Named moves, each a turn or a mirror, and the order they were made in; the first pair answered
Rol (before => after):
-8 4 13 -10 -8 -9 23 -7 15 -6 7 -11 -17 5 6 -10 0 -10 -12 10 6 6 4 -5 25 6 -17 3 -4 => -8 6 13 -10 -7 -8 21 -6 14 -6 6 -12 -17 6 6 -10 0 -12 -12 10 6 7 6 -5 25 6 -18 4 -3
-1 -5 -7 1 3 -15 6 1 10 4 5 15 3 -5 13 -4 -4 16 5 -4 -9 -4 -1 6 -6 7 14 7 -1 => -2 -6 -7 1 1 -14 6 -1 10 1 9 16 4 -3 12 -4 -4 15 6 0 -10 -6 -1 5 -8 7 14 6 -2
-3 5 8 -20 -21 -4 -9 5 23 0 -5 -11 -3 1 -15 10 -7 -15 -4 3 5 -2 18 7 22 -1 -18 13 -9 => -5 0 7 -22 -26 -3 -8 0 21 -3 3 -13 -1 4 -17 11 -4 -17 -5 8 3 -6 15 8 18 0 -17 9 -9
momub (before => after):
-3 -1 -13 17 6 -13 5 4 -19 -3 -1 0 0 3 -14 -4 -6 -3 -14 -12 -2 -2 -2 1 -9 -2 5 -1 4 => -7 0 -10 6 -11 -9 1 6 -8 -3 1 -8 -2 8 -23 -2 -7 -14 -12 -10 0 -8 0 5 -4 -2 -9 8 4
0 4 0 9 21 -5 -6 10 -6 16 -6 11 6 -11 10 -3 -11 5 0 -4 8 4 4 -4 1 1 7 2 -1 => -4 3 6 -9 -2 -1 -13 10 11 15 -5 -2 3 -2 -3 2 -11 -12 4 -5 10 -4 6 3 8 -1 -17 13 -5
-4 -17 -4 -8 -16 9 -10 -15 -2 -7 22 -3 15 5 15 6 -1 -3 -1 0 -9 2 -28 2 -19 -15 11 -15 -18 => -5 -17 -3 -10 -18 9 -10 -14 -2 -7 23 -4 16 6 14 5 0 -3 -2 0 -8 2 -26 3 -19 -15 10 -15 -17
1 8 0 12 20 3 6 9 -9 4 -10 7 7 -8 1 2 0 7 -8 -2 1 9 3 1 9 -3 5 -2 5 => -4 9 8 -2 -2 6 0 9 5 4 -11 -4 3 0 -10 8 0 -9 -4 -3 5 1 6 9 16 -6 -17 9 2
dimol (before => after):
4 -5 6 -9 -4 5 6 0 -2 -5 -7 -15 12 -4 -5 1 -11 -11 10 2 18 -6 18 -30 -8 -12 8 -21 6 => 5 -12 0 -7 -4 3 8 -3 -3 -6 0 -10 13 -2 1 -2 -8 -6 12 3 14 -6 13 -30 -15 -12 15 -24 8
8 -2 3 1 1 8 1 0 0 -3 -2 -14 13 -4 10 3 -1 -3 -3 15 -7 -3 1 -3 -17 -10 4 6 7 => 6 0 4 1 2 4 2 3 2 -2 -5 -16 15 -7 13 5 -3 -2 -5 15 -6 -1 4 -1 -13 -10 5 8 6
6 12 8 1 -1 38 -20 1 -24 -3 -3 -4 10 2 9 -16 16 -11 0 -27 9 0 -19 -8 -28 -26 10 -12 17 => 8 7 0 6 11 7 -15 6 -16 4 -6 5 15 -19 28 -21 11 19 -7 -20 4 5 -12 0 -28 -19 38 -9 10
2 12 -4 -4 -22 -15 6 -3 1 0 10 6 -5 4 14 -3 6 14 0 -1 8 7 -25 12 4 -10 -11 9 1 => 4 15 -2 -7 -22 -14 6 -1 3 1 5 5 -6 1 13 -2 5 14 0 -2 9 8 -22 12 9 -11 -13 13 3
siz (before => after):
7 18 0 14 29 2 4 6 -7 14 -6 6 -6 -15 19 -2 1 10 -7 -6 -8 4 -5 -6 -5 -2 4 3 3 => 7 17 2 17 25 12 2 1 -13 12 2 7 -8 -7 16 -5 4 4 -1 -11 -10 3 -11 -9 -12 -4 0 1 7
-2 6 0 -1 -5 40 8 -15 -8 -23 13 -12 1 6 -19 -8 4 -9 -6 -4 4 -4 4 -9 -6 0 -4 -13 7 => -2 17 7 -11 -7 30 3 -4 6 -15 -5 -21 -1 -2 -25 -2 -3 -14 -6 -8 12 -1 19 -2 13 -1 -14 3 1
-2 7 9 -8 13 -11 2 -12 -2 -7 6 6 -5 -2 4 29 3 16 0 9 6 2 5 1 2 7 9 7 -4 => -3 1 8 -4 12 -2 3 -17 -7 -7 14 8 -5 5 4 27 7 12 3 8 2 -1 -1 0 -6 7 7 0 0
Now pairs of rows:
Between the rows of a pair lie 2 to 4 moves.
4 -20 10 -4 -13 -1 4 -14 7 -13 11 -4 3 -1 -3 -10 7 -3 -18 15 -11 -5 -5 -1 -6 11 6 -4 5 => 10 -1 19 -2 6 4 4 -6 -4 -10 -16 -9 7 -9 -10 -5 0 -11 -27 8 -2 8 5 -8 14 6 0 1 3 -> dimol then dimol then momub then dimol
-6 -1 -4 -7 -30 24 -30 -13 23 5 10 -17 -2 11 -1 5 0 -10 5 -3 2 -4 -15 13 -10 -10 -13 9 20 => 3 8 -13 19 22 3 -18 -5 -2 11 -8 5 7 -14 23 -4 -5 24 -9 -6 0 19 -8 -1 -10 -9 31 -7 18 -> dimol then dimol then dimol then momub
2 7 -3 13 30 -11 5 4 -5 6 -11 14 -2 -8 14 -4 -8 16 2 -12 1 8 -8 -5 -2 -2 10 -2 5 => 1 1 -4 10 24 -17 3 5 2 7 -4 16 -4 -6 18 -6 -5 20 5 -10 -2 3 -10 -1 -8 -1 12 0 6 -> momub then dimol then siz then momub
-8 3 -5 -5 13 -8 -8 19 6 23 3 7 8 -11 21 -13 -13 10 12 -11 -12 -4 -8 8 -9 -6 11 11 -3 => -9 -2 -8 -2 16 -8 -5 14 3 18 7 10 8 -10 24 -15 -11 11 10 -8 -16 -3 -9 7 -13 -6 18 6 -4 -> momub then Rol then momub then Rol
12 5 -7 10 21 7 7 -5 -29 -11 5 9 7 10 7 -4 7 23 8 12 -15 8 -8 -14 -2 -2 29 -21 1 => 1 6 4 -30 -30 -9 -10 4 22 1 1 -17 1 14 -10 7 1 3 22 13 -6 -9 1 16 17 -1 -12 16 -6 -> momub then dimol then siz then siz
2 36 -8 15 24 -8 14 -4 1 7 -25 6 12 -30 13 4 -7 7 0 1 2 7 8 -13 -2 0 -14 7 -9 => 0 23 -15 24 23 11 17 -18 -15 -4 -1 17 9 -14 14 -2 3 4 4 4 -7 2 -11 -21 -21 0 -8 -13 -3 -> siz then dimol then dimol then dimol
-2 0 6 -11 -20 -20 -2 9 11 9 -10 -4 3 3 -8 4 -9 5 4 -12 1 -1 6 9 3 3 -1 10 -11 => 2 7 7 3 3 -10 -4 12 -5 17 -14 6 -5 6 2 -3 -9 7 11 -29 5 6 -2 1 -5 0 -1 6 -3 -> momub then Rol then siz then Rol
4 8 5 -16 -14 2 -11 -2 3 4 -2 9 -5 13 -17 6 -6 -25 3 -23 -12 -11 -5 -2 12 -3 -22 25 -2 => 1 -1 -2 -18 -15 -28 -9 1 17 10 0 15 -2 -4 -1 -1 -10 1 -1 -14 -21 -12 0 9 10 2 1 31 -11 -> dimol then momub then dimol then momub
-5 -1 -6 -1 -15 -5 3 -7 3 -18 1 -13 14 -8 -17 17 -3 -5 -14 21 4 -4 12 6 12 3 4 -3 -14 => -6 -6 -12 9 -6 -10 7 -9 -4 -18 9 -5 17 -10 -5 10 0 8 -14 22 -1 -4 6 3 2 5 21 -9 -13 -> siz then dimol then siz then dimol
